bame: [164 116 160 113 116]
tidi: [183 116 160 113 116]
zugu: [164 116 193 113 116]
present: [164 116 193 114 116] => no
q: [164 116 160 113 116] => bame
key -> tag
[165] -> k_900
[160] -> k_525
[184] -> k_946
[183] -> k_132
[164] -> k_543
[116] -> k_418
join tidi 0:  => k_132

nove: [122 143 153 166 136  99 151 208 223 174 136 108  85  96 150 147 101  78
  53 105 121  91 104 103  74  91 116 107 109  96  98 112 113 139 164 144
 107 140 122 108  68  86 121 129 122  90 123 143 125 119 111 101 129 120
  73 193]
Pupo: [131 102 143 208 219 171 140 109  81  92 145 149 100  67  64 106 120  91
 100  83  76  96 122 110 101  98  90 103 113 139 172 141 116 145 127 103
  69  99 122 126 123  94 115 137 121 119 120 103 128 124  69  51  95 150
 133 166]
Dizi: [115 115 143 167 172 133 106 143 210 216 175 134 107  80  93 145 142 100
  72  55 110 124  94 104  95  73  88 119  98  97  91  85 107 119 136 164
 140 106 138 113 106  66  97 114 122 132  94 107 136 120 120 119  94 126
 121  75]
nupi: [122 143 153 166 136  99 151 208 223 174 136 108  85  96 150 147 101  78
  53 105 121  91 104 103  74  91 116 107 109  96  98 112 113 139 164 144
 107 140 122 108  68  86 121 129 122  90 123 143 125 119 111 101 129 120
  73  50]
zamug: [117 105 116 141 148 170 136 110 144 206 220 176 142 109  79  92 141 151
  93  65  58  99 119  86 105  97  80  85 120  98 102  96  91 118 113 140
 162 137 113 147 124  97  78  95 122 128 129  91 114 134 121 121 125 101
 130 115]
naniv: [164 163 128 108 143 212 223 175 138 112  83  93 158 144 100  71  62  96
 125  87 101  98  63  86 120 100 100  94  82 112 117 138 162 135 121 145
 116 103  68  95 123 138 124  94 117 140 127 124 122  98 123 130  68  53
  93 156]
vod: [146 160 167 134  99 149 209 229 178 141 106  77  97 146 149  96  75  56
 110 115  87 101  88  75  86 119 108  99  92  88 122 110 140 162 139 121
 144 115 100  73  96 125 132 130  94 120 147 122 128 116  98 128 124  65
  57  92]
Table of tags by key:
[108] -> k_948
[94] -> k_729
[91] -> k_238
[107] -> k_410
[92] -> k_354
[113] -> k_298
[104] -> k_713
[162] -> k_987
join Dizi 32:  => k_410
q: [117 105 116 141 148 170 136 110 144 206 220 176 142 109  79  92 141 151
  93  65  58  99 119  86 105  97  80  85 120  98 102  96  91 118 113 140
 162 137 113 147 124  97  78  95 122 128 129  91 114 134 121 121 125 101
 130 115] => zamug

Genaz: [104  80 142 197 190 161 105 123 139 104  90 132 158 147  99 181 122 163
 143 172  52 102 160 154 105 142 188 220 140 121 129 177 105 118 100 145
  64  81 132 149  19 169 184 236  78  65  16 102 149 126  87 180 130 144
 139]
fon: [125 133 110 179 145 126 105 117 139  98 117 220 132  85  99 119  96  96
 173 192 142 134  97 106 196 142 102 124  28 179 139 136 125 192 122 200
 209 144 142  52 147  31 153  88 167 165 132 122 189 170 113  61  84 137
 126]
daf: [168 150 104 191 138 140  62 160 139  68 170 201 178 106 142  92 122 103
 151 202 160 159 115 120 165 106 134 114  69 198 168  85 164 192 100 163
 156 186 148  52  96  31 149 137 192 177  79 136 200 202 119  72 118 110
 139]
pib: [190 159  72 220 108  90  80 166  92  62 179 201 118  55 136 181 160  81
 157 167 106 183  52 106 173 188  91 134  69 217 129  95 139 143 122 209
 183 165 121  85 134  71 145 150 192 165 132 102 212 191 126  61 135 103
 100]
fepir: [168 150 104 191 138 140  62 160 139  68 170 230 178 106 142  92 122 103
 151 202 160 159 115 120 165 106 134 114  69 198 168  85 164 192 100 163
 156 186 148  52  96  31 149 137 192 177  79 136 200 202 119  72 118 110
 139]
lavek: [115  71 148 173 175 126  62 104 112 128 143 161 132 167  93 128 103 118
 151 147 115 134 142 147 158 206 199 162  89 121 134 167 120 110 100 117
 104 102 142 149  31 209 184 174  78  90  69 129 172  82  68 126 152 178
 139]
nilug: [190 159  72 220 108  90  80 166  92  62 179 201 118  85 136 181 160  81
 157 167 106 183  52 106 173 188  91 134  69 217 129  95 139 143 122 209
 183 165 121  42 134  71 145 150 192 190 132 102 212 191 126  61 135 103
 100]
present: [132 101] => no
Table of tags by key:
[127] -> k_637
[220] -> k_152
[126] -> k_31
[113] -> k_257
[112] -> k_711
[88] -> k_792
join fon 50:  => k_257
q: [115  71 148 173 175 126  62 104 112 128 143 161 132 167  93 128 103 118
 151 147 115 134 142 147 158 206 199 162  89 121 134 167 120 110 100 117
 104 102 142 149  31 209 184 174  78  90  69 129 172  82  68 126 152 178
 139] => lavek
q: [125 133 110 179 145 126 105 117 139  98 117 220 132  85  99 119  96  96
 173 192 142 134  97 106 196 142 102 124  28 179 139 136 125 192 122 200
 209 144 142  52 147  31 153  88 167 165 132 122 189 170 113  61  84 137
 126] => fon
present: [103 151 202 160] => yes
q: [168 150 104 191 138 140  62 160 139  68 170 201 178 106 142  92 122 103
 151 202 160 159 115 120 165 106 134 114  69 198 168  85 164 192 100 163
 156 186 148  52  96  31 149 137 192 177  79 136 200 202 119  72 118 110
 139] => daf

gaf: [187 137 130  60 160 168  63]
div: [103 137  80  60 160 168  63]
dotaf: [103 137 130  60 160 168  63]
tags:
[103] -> k_236
[187] -> k_377
[186] -> k_353
[102] -> k_866
[137] -> k_631
join dotaf 0:  => k_236
present: [103 137 130  60 160] => yes
present: [137 130] => yes
present: [160  60  80 137] => no
present: [130  60 161 168  63] => no

tidud: [ 80  98 166 116  46 183 115 113  80  95 155 132 134 163 122 148 102 134
 182 173  46 189 139]
soki: [ 89  80 167 112  41 200 128 101  85  88 155 147 125 144  98 156 110 149
 183 177  42 194 140]
gubig: [ 89 107 178 177 155 109 184 156 122  77 199 161  66  87  68 181 159 168
 153  93 135 102  71]
present: [184 156 122] => yes
tags:
[189] -> k_803
[195] -> k_999
[140] -> k_10
[183] -> k_764
[102] -> k_733
[194] -> k_825
join soki 21:  => k_825
q: [ 89  80 167 112  41 200 128 101  85  88 155 147 125 144  98 156 110 149
 183 177  42 194 140] => soki
present: [ 87  68 181 159] => yes

gidud: [158 120  91 119 138 142 105 137 176 129 171  81 134 137 155  67  88 150
 131 145 155 122 144  86]
dulos: [138  81  94 125 120 149 113 147  86 177 140 117 122 109 157 105 181 122
 115 141 108 105 170 151]
guvo: [106 149 120 151  76 132 157 198  69 172  89 181 112  68 151 219 102 119
 104 106  60 112  80 175]
vev: [119 120 131  88  54  70 140 190 134 110  42 155 160 113 102 194 111  78
 153 130 129 161 122 180]
kip: [112 153 141 110  74  74 151 166 142 104  55 163 150 115 101 202  83  95
 147 113 122 160  87 152]
present: [194 102 113 160] => no
present: [155 137 134] => no
present: [ 94 125 120 149] => yes
Table of tags by key:
[194] -> k_731
[130] -> k_94
[156] -> k_692
[181] -> k_826
[155] -> k_804
[193] -> k_333
join vev 11:  => k_804

kiliv: [123 139 110 127 115  43 124 166 104 155 167  79 128 122 155 176]
zif: [125 105 178 141 122 168 153 123 162  97 143 192 126  95 142  87]
Zuvem: [140 101 117 146 146 126  99 144 145 108 135 117 156 161 109 139]
fif: [148 109 158 162 107 135 144 166 184  77 167 177 148  85 166 127]
tags:
[108] -> k_24
[155] -> k_624
[156] -> k_227
[107] -> k_393
[109] -> k_328
join Zuvem 9:  => k_24
present: [166  85] => no
present: [141 122 168] => yes
present: [104 166 124  43 115] => no
present: [128  79 167 155] => no
present: [ 85 165] => no

bomez: [128 128 127 222]
dup: [128 129 129 222]
fulek: [129 224 222 223]
nugi: [129 128 127 224]
lesu: [128 127 223 223]
dozo: [128 128 130 223]
bemik: [130 153 223 221]
vinun: [129 129 153 221]
Fozo: [129 128 127 222]
present: [128 130] => yes
present: [224 222 223] => yes
key -> tag
[127] -> k_57
[223] -> k_476
[126] -> k_586
[222] -> k_957
[130] -> k_847
[221] -> k_23
join Fozo 2:  => k_57
present: [128 127 223 223] => yes
q: [128 128 127 222] => bomez
q: [128 128 130 223] => dozo
present: [224 222] => yes

gesu: [133 169 106 113  56 122 148 154 194 125  51 137 169]
ropag: [ 35 119 151 132  84  97  27 147  56 127 170  76 133]
gudid: [140 197 162 100  84 112 207 136 166 119 128 100 180]
risir: [133  83  82 237 110  86 142 225  40 230 115 109 134]
simuf: [128 115 160 129 126 158 101 152 135 139  64 140 192]
Rif: [113 118 150 135 166 157 108  57 169 102 156 129  97]
dala: [133  83  82 237 110  86 157 116 111 125 188 128  50]
Buf: [108 157  73 169  93 170 162 173  61  94 153  75 103]
present: [173  61] => yes
present: [166 157 108] => yes
key -> tag
[142] -> k_638
[110] -> k_859
[237] -> k_775
[100] -> k_380
[129] -> k_581
join risir 3:  => k_775
present: [161 173] => no
present: [132  84  97] => yes
q: [140 197 162 100  84 112 207 136 166 119 128 100 180] => gudid

nif: [169 104 198 117 155 116  28 118 151 149 174 149 117 105 138 165 149 129
 161 160  98 159 142 164 149  99 126 192 148 107 133 115 164 162 201  39
 160 141 148 155 181  71 169 125 135 107 159  88 144 157 160 190 107  86
 159 186 106 130]
risi: [169  83 198 117 155 116  28 153 151 149 174 149 117 105 138 165 149 129
 161 160  98 159 142 164 149  99 126 192 148  67 133 115 164 162 201  39
 112 141 148 104 181  71 169 125 135 107 159  88 144 157 160 190 109  86
 159 186 106 130]
led: [169  83 198 117 155 116  28 153 151 149 171 149 117 105 138 165 149 129
 161 160  98 159 142 164 149  99 126 192 148  67 133 115 164 162 201  39
 112 139 148 104 181  71 169 125 135 107 159  88 144 157 160 190 109  86
 159 186 106 130]
q: [169  83 198 117 155 116  28 153 151 149 171 149 117 105 138 165 149 129
 161 160  98 159 142 164 149  99 126 192 148  67 133 115 164 162 201  39
 112 139 148 104 181  71 169 125 135 107 159  88 144 157 160 190 109  86
 159 186 106 130] => led
present: [171 149 117 105] => yes
present: [142 159  98 160 161] => no

Givid: [177 177 159 189  75 105  94 118 110  23 177 170  90 150 110 144 109 180
 145 164 171 108 172 139  71 145 163 181 151 170 137]
Vetab: [139 121 158 154  57  79 125  86 104 107 149 167 157 177 135 166 159 135
 117 166 180 100 124 159  47 158 118 112 166 125 163]
pake: [120 135 117 120 141 137 128 105 116  87 139 109  95 133 138  74  90 172
 128 162 125 124  99 100 166 110 106 143 123 136 140]
Dor: [122 151 142 154 107 119 168 107  55  84 161 138  93 152 163 109 176  81
 153 131 171 148 134 122 102 184  98 115 173  85 159]
Firu: [122 151 142 154 107 119 168 107  55  84 161 138  93 152 163 109 176  81
 153 131 171 148 134 122 102 143  74 131 221  58 125]
Fila: [ 96 152 134 126 226 200 126 146 167  95 153  80  95 123 121  78  46 136
 179 119  93 124 172  82 198 145 167  78  93 164  91]
soz: [ 49  76 108  70  85 104 148  89 106 178  82 129 145 134 199 149 134 126
  97  98 141 120  81 119 191 120 108  96 106 158 175]
tags:
[129] -> k_909
[108] -> k_53
[159] -> k_488
[134] -> k_287
[46] -> k_840
[133] -> k_73
join soz 16:  => k_287
q: [122 151 142 154 107 119 168 107  55  84 161 138  93 152 163 109 176  81
 153 131 171 148 134 122 102 184  98 115 173  85 159] => Dor
present: [ 55 107 168] => no
present: [ 81 153 131 171] => yes
q: [ 49  76 108  70  85 104 148  89 106 178  82 129 145 134 199 149 134 126
  97  98 141 120  81 119 191 120 108  96 106 158 175] => soz

femi: [ 94 120  24 102 242 160 134 106 136 160]
gos: [176 198 115 158 117 174 166 132  82  99]
purod: [125 145  59 135 197 162 163 110 118 115]
Peli: [142  76  84 188 163  94 192 157  65  33]
mok: [211 140 193 141  69 156 117 183  92  96]
fevu: [155 173 103 175 132 140 182 135  73  79]
gitad: [145 138 154 171  85  87 145 139 103  94]
Mup: [112 141  44 139 212 148 166 105 112 118]
nav: [123 212  66 178 161 140 202  82  72  98]
fenum: [145 138 154 171  85  80 145 139 103  94]
Seg: [ 75  86 161 100 109  98  92 133 168 164]
key -> tag
[112] -> k_138
[161] -> k_629
[72] -> k_697
join nav 8:  => k_697
present: [140 182] => yes
present: [125 145] => yes
present: [102 242] => yes

Tuli: [167 139 208  95  37 182  96  79]
Lani: [107  45 114 226 120 145  93 132]
defi: [155 142 165 101 154 164 177  73]
bim: [198  56 190 169  83 194  45  91]
Dodod: [120 190 139  67 110 107 163 133]
dutuk: [ 61 181  75 105 125  70 161 179]
rago: [135 107 150 140 190 170 171  94]
present: [163 133] => yes
present: [165 101] => yes
present: [ 83 194] => yes
tags:
[135] -> k_967
[156] -> k_913
[154] -> k_994
[134] -> k_480
[155] -> k_974
join defi 0:  => k_974
q: [198  56 190 169  83 194  45  91] => bim

pofe: [144 173 162 149 101 167  96 146 104 152 172 156 171 175 104 154 107 128
 165 182 161  99 191 155 131 110  69  97 153  79  82 102 166 119 112]
ropap: [129 138 134  86 110 144 112 176 181  78 119 204 120 126  44 146 194 203
 131 186  82 160 193 100 179 138  76 106 125 115 101 115  98 159 110]
liv: [138 130 134 176 154 125 152  97  91 184 148  72 147 142 212 125  80  73
 138  88 179 109  83 164  94 129 184 157 143 149 162 149 167 112 154]
Tuv: [156 175 170 156 116 148  93 151  93 157 190 164 177 170  94 155 119 116
 180 175 172  73 195 170 139 106  57 106 148  68  75  96 181 100 118]
kezok: [160 128 145 111 176  90 136 181 172  97 149 207 126 100  61 142 232 173
 159 145 114 122 168 137 197 147 103 158 113 130 127 129 130 126 150]
repu: [144 173 162 149 101 167  96 146 104 152 172 156 171 175 104 154 107 128
 165 182 161 167 191 155 131 110  69  97 153  79  82 102 166 119 112]
vog: [ 88 103  91  94  95 158 150 110 173  96  57  98  87 117 156 112 112 165
  65 123  73 216  93  69 109 149 177 117 124 179 163 156  63 184 112]
present: [167 161 182 165] => no
present: [152 172] => yes
Table of tags by key:
[102] -> k_899
[161] -> k_341
[144] -> k_492
[143] -> k_855
[88] -> k_74
[160] -> k_478
[103] -> k_647
[129] -> k_997
[138] -> k_843
join repu 0:  => k_492

Mev: [107 185 131  55]
bigu: [ 44 141 218 187]
Sumid: [171 145  87  63]
zuvav: [107 185 131  90]
key -> tag
[107] -> k_962
[145] -> k_84
[141] -> k_461
[185] -> k_423
[131] -> k_548
join Mev 1:  => k_423
q: [107 185 131  90] => zuvav
present: [187 218] => no
q: [171 145  87  63] => Sumid
present: [131  90] => yes
present: [218 187] => yes

beto: [174 121 143 149 126 163  74 127 130  84 125 122 116]
bugez: [188 212 153 190 111 123  58 146  88 118 162 149 184]
vot: [141 145 136 133 101 137 134 140 197  95 146 178  78]
vorip: [137 138 133 132 111 133 133 135 172 107 139 159  96]
tiraf: [164 180 143 166 117 126  86 139 103 122 148 140 162]
present: [128 130  84] => no
present: [122 149] => no
tags:
[96] -> k_740
[138] -> k_683
[184] -> k_608
[116] -> k_910
[78] -> k_421
[159] -> k_27
[95] -> k_399
join vorip 12:  => k_740
q: [141 145 136 133 101 137 134 140 197  95 146 178  78] => vot
q: [164 180 143 166 117 126  86 139 103 122 148 140 162] => tiraf

lapo: [164 105 163 123 104 102  95 127 131]
Sus: [ 52 159  83 130 199 229 194 190 164]
mafan: [ 71  74  80 170 110 100 158 138 199]
Gonop: [188  90 179 127  77  63  73 109 125]
kazit: [230 191 186 155 128 103 129  89  90]
tags:
[74] -> k_823
[101] -> k_197
[194] -> k_966
[138] -> k_231
[73] -> k_494
[158] -> k_521
[100] -> k_3
[95] -> k_575
[157] -> k_911
join mafan 6:  => k_521
q: [ 52 159  83 130 199 229 194 190 164] => Sus
q: [230 191 186 155 128 103 129  89  90] => kazit

Dute: [ 92  57 135 133 123 128 123 126 151 125 109 153 140 202 108 150 104 139
 122  78 105 209  67 129 131 119 138 142  66  64 140 114 229 127  81 116
 103 128  97]
Boni: [102  81 144 138 131 121 133 118 140 140  98 148 132 179 121 149 120 128
 122  84 103 213  81 124 132 121 137 157  84  73 138 118 207 125  96 120
 108 115  93]
Tez: [ 65  55 151 138 134 127 129 131 141 136 102 157 139 194 118 157 118 136
 116  68  97 220  70 131 132 110 148 145  59  56 143 111 243 133  70 119
 102 125  84]
guzu: [142 154 108 129 114 163 130 148 161 143 107  94 123 143 156 129  95 106
 124 121 141 134 141 111 139 113 111 146 111 143 156  66 115 118 123 123
  73 102 144]
Bivi: [106 100 134 131 131 125 131 124 135 135 117 140 134 153 123 139 123 125
 122 105 118 163 106 126 129 123 133 138 105 101 132 127 172 130 112 126
 120 123 113]
present: [135 117 140] => yes
tags:
[109] -> k_80
[107] -> k_215
[134] -> k_173
[108] -> k_682
[116] -> k_914
[110] -> k_498
[98] -> k_541
[117] -> k_800
join guzu 10:  => k_215
present: [116 118 123 123] => no
present: [121 124] => no
present: [135 133 122 128] => no

gono: [116 225 190 159  93 119 141]
ziga: [171 171 170 197 104  68  87]
kivod: [165 122 141 156 208  69  39]
zeme: [163 115 129 170  70 101 131]
sosif: [141  49  77 105 171 129 103]
present: [87 68] => no
present: [197 104] => yes
present: [171 171 170 197] => yes
present: [171 129] => yes

